Rows are one point carried round by a steady rotation, each followed by how many steps it has turned.
The counts run from 0 to 1196.
[ 0.63  1.38 -0.84 -1.81  0.49 -0.27 -1.27  0.38 -1.29 -1.57 -1.20  2.06
 -3.48  0.40  1.34 -2.29 -0.84  2.09  1.13  0.96  1.78 -1.22 -0.13 -2.11
  2.48 -2.83  0.79  0.99 -0.80  1.31  1.23  1.16 -0.90 -4.34 -0.75  0.63
 -1.14 -1.19 -0.30  1.77 -0.95  1.36 -1.58 -0.72  0.78 -0.05  3.54]
556
[-1.12  1.96  2.10 -0.67 -2.10  2.95 -0.48 -3.56  0.09  0.56 -0.43 -1.77
 -2.10 -0.03  1.95  0.58 -0.20  2.32 -0.39  1.37  1.57  1.49 -2.74 -1.49
 -0.94 -0.19 -1.22 -1.40  0.33 -1.06  1.77  0.81  2.38  0.18  0.77 -1.11
 -0.18 -1.84 -3.03  4.34  0.16  1.78  0.28 -1.47  1.42 -0.17  0.02]
370
[-1.45  1.37  1.23  0.40 -0.28 -0.06 -1.78  0.34 -2.65 -1.82 -2.08  0.11
 -3.69  2.73  2.69 -0.11  0.73  1.33 -2.55 -1.21  2.17  0.76 -0.54 -2.54
 -0.66 -0.64  0.39  0.53 -1.76 -1.92  1.75  0.71  0.60 -0.21  1.43  0.52
  0.59  0.71 -2.51  2.37 -0.29 -0.13 -0.10 -1.65  2.62  2.65  2.82]
1026
[ 0.73  1.35 -0.44 -0.13  2.26 -0.48 -1.17 -0.54 -1.47  0.00 -1.78  2.39
 -2.96  1.24  3.69  0.71  2.15  1.24 -1.20 -1.74  3.33  1.33 -0.58 -1.97
  1.98 -1.91  0.53  1.20 -0.06 -1.28  2.47  1.01 -1.16 -2.24 -0.16  2.35
  1.97  0.76 -1.00  1.41 -1.21 -1.38 -0.35 -2.21 -1.02  1.88  2.68]
681
[ 1.32  1.45 -0.04 -0.47 -0.10  1.82  0.19 -3.57  0.50  1.73 -0.16 -1.13
 -3.28 -2.47  2.97  0.38  0.92  0.68  2.57  1.15  1.88  1.00 -1.46 -1.00
  2.43 -0.75 -0.60 -0.45  1.49 -2.28  2.16 -2.94  0.78 -0.76  0.13 -0.01
  1.13 -0.91 -0.44  3.73 -1.65  1.76  0.79 -2.22  0.83  0.04  0.71]
367
[ 0.45  4.03  1.47  0.02 -0.35  1.88 -2.03 -1.11  0.75 -1.22  0.33  0.58
 -2.27 -0.05  1.69  2.28  1.19  1.77 -2.00  1.22  2.78 -0.89 -3.02 -2.69
  0.67 -1.59  1.17 -0.01 -0.20 -1.37  0.99  2.14  1.05  0.44 -0.58  0.41
  0.46 -0.25 -0.83  5.50  0.61 -0.22  0.92 -1.70 -0.88 -0.86  0.65]
25
[ 0.83  1.74  2.24 -0.21 -0.58  0.24  0.26 -2.79  2.43  0.84 -1.26 -2.07
 -3.79 -0.14  1.72  0.29 -1.96  1.44  0.27  1.76  0.12  1.21  0.34 -3.43
  1.17  0.49 -0.24 -1.07 -1.05 -1.49  2.09 -1.64  1.80 -0.14  1.35 -3.49
  1.88 -0.83 -0.75  3.12 -1.92  0.42  0.42 -0.97  1.16 -0.55 -1.35]
18
[ 3.06  1.99 -0.11 -0.94  2.92  2.37 -1.83 -2.36  0.79  0.69 -1.32  0.23
 -0.79 -0.88  3.05  0.69  0.24  3.24  1.68 -0.46  0.85  0.13 -1.33 -1.66
  1.67  2.36 -0.03 -0.76  1.30  0.52  0.25  1.77  1.68 -2.32 -0.78 -3.57
  1.22 -1.60 -0.40  2.01 -1.28  1.60 -1.34 -0.87 -0.05 -2.17  0.13]
1170
[-0.71  1.49  2.17 -1.71  1.92  1.33 -0.21 -2.22  1.45  1.48 -1.20 -1.06
 -1.64  1.20  2.65  1.57 -2.11  1.82 -1.14  1.59  1.26  1.93  0.58 -1.69
  4.57 -1.00 -1.37  1.36  0.92  1.11  3.01 -0.19  1.49 -0.62 -0.43  0.69
 -0.16 -0.70  0.18  2.01 -1.76  1.11 -1.75 -2.52 -0.95  0.11 -0.82]
1182
[-2.02  1.67  2.06 -1.10  0.28  2.17 -0.88 -1.89  1.15  1.21 -1.07 -1.55
 -2.56  0.00  1.22  0.74 -2.73  0.45 -1.68  0.67  1.46  1.13  0.93 -2.67
  1.58 -1.03 -0.27  1.30  0.22  1.11  2.80  0.80  2.93 -0.48  0.48 -0.25
  0.98  1.38 -1.63  2.44 -2.96  3.19 -1.24 -3.04  0.66 -0.52 -0.51]
1052
[ 0.77  1.83  0.69  0.30 -0.72  0.76 -0.67 -2.40  2.29  0.77 -1.10  0.66
 -4.93 -1.59  0.29 -0.60 -0.56 -1.14  0.46  1.41  1.05  0.50  1.47 -4.10
  0.60 -3.01  0.92  0.40 -0.36 -2.07  0.98 -0.40 -0.51 -2.66  0.82 -1.49
  1.57  0.71 -0.46  3.21 -2.45  1.34  0.79 -2.05 -1.28  0.18  0.46]
1142
[-2.13  1.37  2.41 -1.69 -0.03  0.94 -1.24 -2.84 -1.62 -0.20 -2.72 -0.07
 -2.02  1.81  1.37  0.88  0.32  2.27 -2.14 -0.55  1.76  2.57 -2.07 -2.34
 -0.42 -2.54 -0.86 -0.87  0.23 -0.48  1.02  1.57 -1.18 -2.47  0.74 -1.37
 -0.14 -2.18 -2.23  2.09  0.39 -0.75  0.97 -0.64 -2.46  2.23  1.24]
549
[ 1.17  2.15  0.46 -1.38 -0.59  1.39 -0.02 -2.51  0.11  1.24 -0.22  0.27
 -2.30  0.09  3.55  0.21  1.83  2.21  1.68  2.45  2.20  0.08 -2.44 -0.35
  3.37 -0.73 -0.86  0.66  0.98 -2.09  1.67 -0.58  0.02 -0.76 -0.27  1.20
 -1.38 -3.28 -0.78  4.44  0.60  0.30 -0.48 -1.59  0.15 -0.10  1.20]
802
[-0.98  0.72  0.26 -1.53 -0.25 -0.48 -1.87  0.82 -2.16 -2.18 -2.58  1.65
 -4.21  1.14  0.45 -2.16 -0.84  0.87 -0.06  0.49  1.02 -0.32  0.56 -2.83
  1.01 -2.77  0.84  1.23 -2.05  0.12  0.58  0.91 -1.19 -4.21  0.61 -0.88
 -1.30 -0.40 -1.41  1.44 -0.46  1.60 -1.65 -0.91  1.45  1.17  3.36]
858
[ 0.45  1.53  2.54 -0.52  2.89  2.01 -3.01 -1.25 -0.41 -0.62 -3.37  0.01
 -1.03  0.82  0.33  1.77  0.67  1.88 -1.53 -1.37  0.33  0.41 -0.61 -3.74
  1.12  0.51  0.08  0.06  0.29 -0.22 -1.25  1.80  0.72 -1.69  0.73 -5.73
 -0.16 -1.19 -0.67  2.07 -0.02  0.02 -1.02 -1.09 -1.76  0.16 -0.64]
352
[ 0.79  1.24  1.49 -0.55  1.76  4.27 -2.79 -1.71 -1.27  0.51 -1.80 -0.51
 -0.68  0.03  2.62  1.07  0.61  2.68 -0.92 -0.88  0.95  0.31 -0.70 -1.76
 -0.25  2.21 -0.19 -0.20  0.50  0.52 -0.32  2.81  3.20 -0.98 -0.15 -3.45
  0.07 -0.25 -1.59  2.21 -1.23  2.62 -1.90 -1.99  0.95 -0.97 -0.18]
567
[ 1.16  2.81  2.67  0.02 -2.03  0.60  1.00 -2.38  1.92  0.17 -1.59  0.00
 -3.17  1.40  2.08  0.48  0.77  2.43  0.54  2.76  1.26  1.07 -1.21 -2.85
  0.86  0.17 -1.14 -1.00 -0.93 -1.75  1.43  0.81  0.29 -0.92  1.42 -1.82
  0.13 -3.17 -1.17  4.17  0.78 -1.37  0.63 -0.34 -0.59 -0.42 -0.66]
758
[ 3.21  1.29  0.72  0.52  0.59  0.23 -2.03 -0.28 -0.38 -2.05 -2.58  1.24
 -3.66  0.80  2.57 -1.13  1.95  2.11  1.40  0.79  0.43 -1.77  1.04 -2.93
  0.92  1.83  0.43  0.31 -1.51 -1.59 -0.70  1.14  0.30 -2.68  1.03 -3.44
 -0.73 -1.82  0.24  2.67 -0.19 -0.29 -1.21 -0.14  2.31  0.45  1.48]
649
[-0.10  1.53  1.74 -0.09 -1.03 -0.22 -0.31 -2.00 -0.85 -0.52 -1.80 -1.45
 -3.67  0.78  2.82  0.34  2.01  1.14 -0.09  0.60  1.62  1.36 -1.98 -2.26
  0.76 -0.40 -0.66 -0.99 -0.20 -3.92  1.60 -2.64 -0.48  0.01  1.66 -1.52
  0.57 -1.97 -1.85  3.84  0.51 -1.33  1.60 -0.58  1.34  2.59  1.04]
804
[-1.87  2.69  2.18 -0.49 -0.81  0.42 -1.37 -0.18 -0.77 -1.44 -1.38  0.35
 -2.91  2.11  0.90  0.60 -1.05  1.53 -3.45 -0.21  2.55  1.04 -0.87 -3.63
 -1.77 -2.12  0.18 -0.18 -1.41 -0.34  1.86  3.09  0.59 -0.93  0.77  0.10
  1.14  0.85 -2.87  3.08 -0.34 -0.42  0.48 -1.61 -0.44  0.46  1.46]
160
[ 2.41  1.48  0.32 -0.46  2.69  2.15 -1.74 -0.16 -0.68  0.06 -1.90  0.97
 -1.58 -0.09  2.21  0.42  2.64  2.27  1.64  0.04  0.59 -1.60 -1.11 -2.22
  4.63  1.69 -0.27  1.07  0.62 -1.00 -0.81  0.28  1.41 -1.25 -0.31 -2.68
 -1.34 -2.30  0.53  3.37 -0.27  0.36 -2.56 -1.86  0.45 -0.67  0.61]
999
[-0.17  1.74 -0.07 -1.05  1.14 -2.57 -0.15 -0.44 -0.63 -1.88 -2.39  0.11
 -4.39  1.49  1.94 -1.26 -2.08  1.91 -0.23 -0.20  1.83  0.75 -0.46 -3.24
  1.37 -1.73 -0.16 -0.97 -1.50 -0.67  3.40 -1.19 -0.99 -2.72  0.50 -1.03
  2.37 -0.95 -1.22  1.40 -1.42 -1.24  0.16 -0.23  0.96  1.27  2.46]
122
[ 1.09  1.42  2.65 -0.55 -0.94  1.28  0.19 -3.07  2.88  1.39 -0.48  0.25
 -3.03  0.91  3.78  0.22 -1.18  1.14 -0.85  4.02  1.30  1.14  1.81 -1.67
  1.48 -0.61 -0.70  1.16 -0.31  0.75  1.71  2.48  0.65 -0.87  0.13  0.83
 -1.49 -0.30  0.77  2.63 -1.50  1.43 -1.43 -1.49 -0.09 -0.54 -1.07]
709
[ 2.64 -0.08  0.94 -0.48  0.97  1.70 -2.56 -3.17 -1.21 -0.89 -2.63 -0.22
 -3.03 -0.56  3.39 -0.25  1.48  1.75  0.64 -0.51  0.50  0.49 -0.01 -1.69
 -1.85  1.26  0.13 -0.70  0.13 -1.17 -0.89  1.19  0.29 -3.36  1.21 -5.29
 -0.15 -1.29 -0.51  1.10 -1.13  1.74 -0.34  0.08  1.84  1.42  0.92]
520
[ 1.86  0.22 -0.14 -0.40  0.87  1.32 -1.41 -2.07 -1.11  0.32 -2.46 -1.08
 -3.55 -0.73  2.76 -1.50 -0.56  1.76  1.78 -0.78  0.57  0.43  1.10 -1.63
 -0.61  2.36  0.18 -0.71 -0.80 -0.72  0.96 -0.04  2.03 -2.35  1.14 -3.49
  1.70  0.48 -1.25  0.62 -2.97  2.99 -1.01 -1.12  3.86  0.33  1.29]
1081
[ 1.68  3.01  1.32 -0.93 -0.75  0.31 -0.44 -3.46  2.44 -0.26  0.17 -1.34
 -3.50 -0.97  1.50  1.26 -1.83  1.64 -0.37  2.23  1.55  0.57 -1.28 -3.34
 -0.99 -1.67 -0.12 -1.54 -0.26 -0.99  2.27 -0.10 -0.13 -1.83  0.48 -2.29
  2.26 -0.86 -0.42  3.82 -1.05  0.27  1.79  0.19 -1.00 -0.88 -0.35]
929
[ 3.16  1.11  0.98 -0.09  1.71 -0.10 -3.47 -1.13 -0.48 -3.10 -0.96 -0.62
 -3.31  0.19  2.76  0.93  0.49  1.69 -1.14  0.18  0.97 -2.11  0.08 -2.63
 -1.48  1.32  1.38 -0.54 -1.51 -0.94 -0.54  1.30  0.80 -1.54  0.86 -4.03
  0.55  0.44  0.83  2.28 -1.08  0.73 -0.56  0.23  3.22  0.81  0.93]
737
[ 0.04  2.57  0.83 -0.78 -0.41  1.38 -1.78 -1.90  0.17 -1.02  0.38 -1.65
 -3.13 -1.68  1.13  1.93 -0.15  1.41 -0.53  0.19  1.90  0.07 -3.68 -2.88
  0.59 -1.63  0.73 -0.63  0.60 -2.34  1.78 -1.95  1.25  0.37  0.32 -1.15
  1.45 -0.14 -1.59  5.04 -0.02  0.92  1.63 -1.62  0.31 -0.22  0.95]
67
[-1.62  2.52  2.54 -0.42 -0.13  0.13 -0.35 -0.93 -0.94 -0.53 -2.71 -0.26
 -1.85  3.25  2.26  1.00 -0.07  2.92 -2.10 -0.55  2.00  1.94 -2.03 -2.75
  0.88 -0.28 -1.41 -0.90 -0.90 -1.45  2.29  0.92  0.93  0.20  1.20 -0.58
  0.85 -2.27 -3.14  3.01  0.66 -2.15  0.02 -1.25 -0.48  1.45  0.97]
591
[ 1.95  1.38 -1.41 -2.21  1.82  0.64 -2.10 -1.67 -0.62 -1.23 -0.03  0.03
 -2.25 -0.68  2.82  0.01 -2.72  3.26  0.54 -0.03  1.95 -0.56 -1.25 -0.97
  0.08 -0.14  0.56 -0.88 -0.12  1.98  2.31  1.51  1.14 -3.46 -0.98 -1.10
  1.28  0.33 -0.36  1.42 -2.09  2.82 -0.98 -0.30  2.44 -1.57  2.66]
689
[-1.45  0.82  2.08 -0.93 -0.28  0.13 -0.93 -0.96 -2.63 -1.41 -2.74  0.26
 -3.42  2.56  2.62  0.02  2.09  1.82 -1.38  0.53  1.91  1.45 -1.42 -1.45
  1.37 -1.52 -1.20  0.38 -0.28 -2.44  0.69  0.11 -0.80 -1.49  1.38  0.25
 -1.78 -2.51 -1.97  2.76  1.35 -1.07 -0.44 -1.17  0.44  3.44  2.08]
938
[ 0.81  1.48  0.95 -0.09  1.48  1.66 -1.70 -2.00  1.67  1.81 -2.14  1.05
 -3.21 -1.56  0.30  0.63  0.13 -0.95  0.10  0.65  0.74  0.97  1.42 -4.01
  3.19 -2.52  0.47  1.81  0.95 -0.09  0.21  0.14 -0.68 -3.34 -0.31 -1.90
  0.69  0.75  0.74  1.98 -2.73  1.92 -0.70 -2.98 -2.73 -0.40 -0.57]
489
[ 0.74  2.60  1.80  0.84 -1.93  0.17 -0.72 -0.92  0.47 -1.86 -0.61 -0.32
 -4.04  1.62  3.06  0.43  0.41  1.97 -1.13  1.41  2.32 -0.15 -1.73 -2.67
 -1.27  0.18  0.20 -1.02 -1.68 -2.44  1.62  0.84  1.11  0.71  1.15 -0.43
  1.19 -0.86 -1.76  4.69  0.31 -1.04  1.25 -0.60  2.47  0.52  0.96]
1193
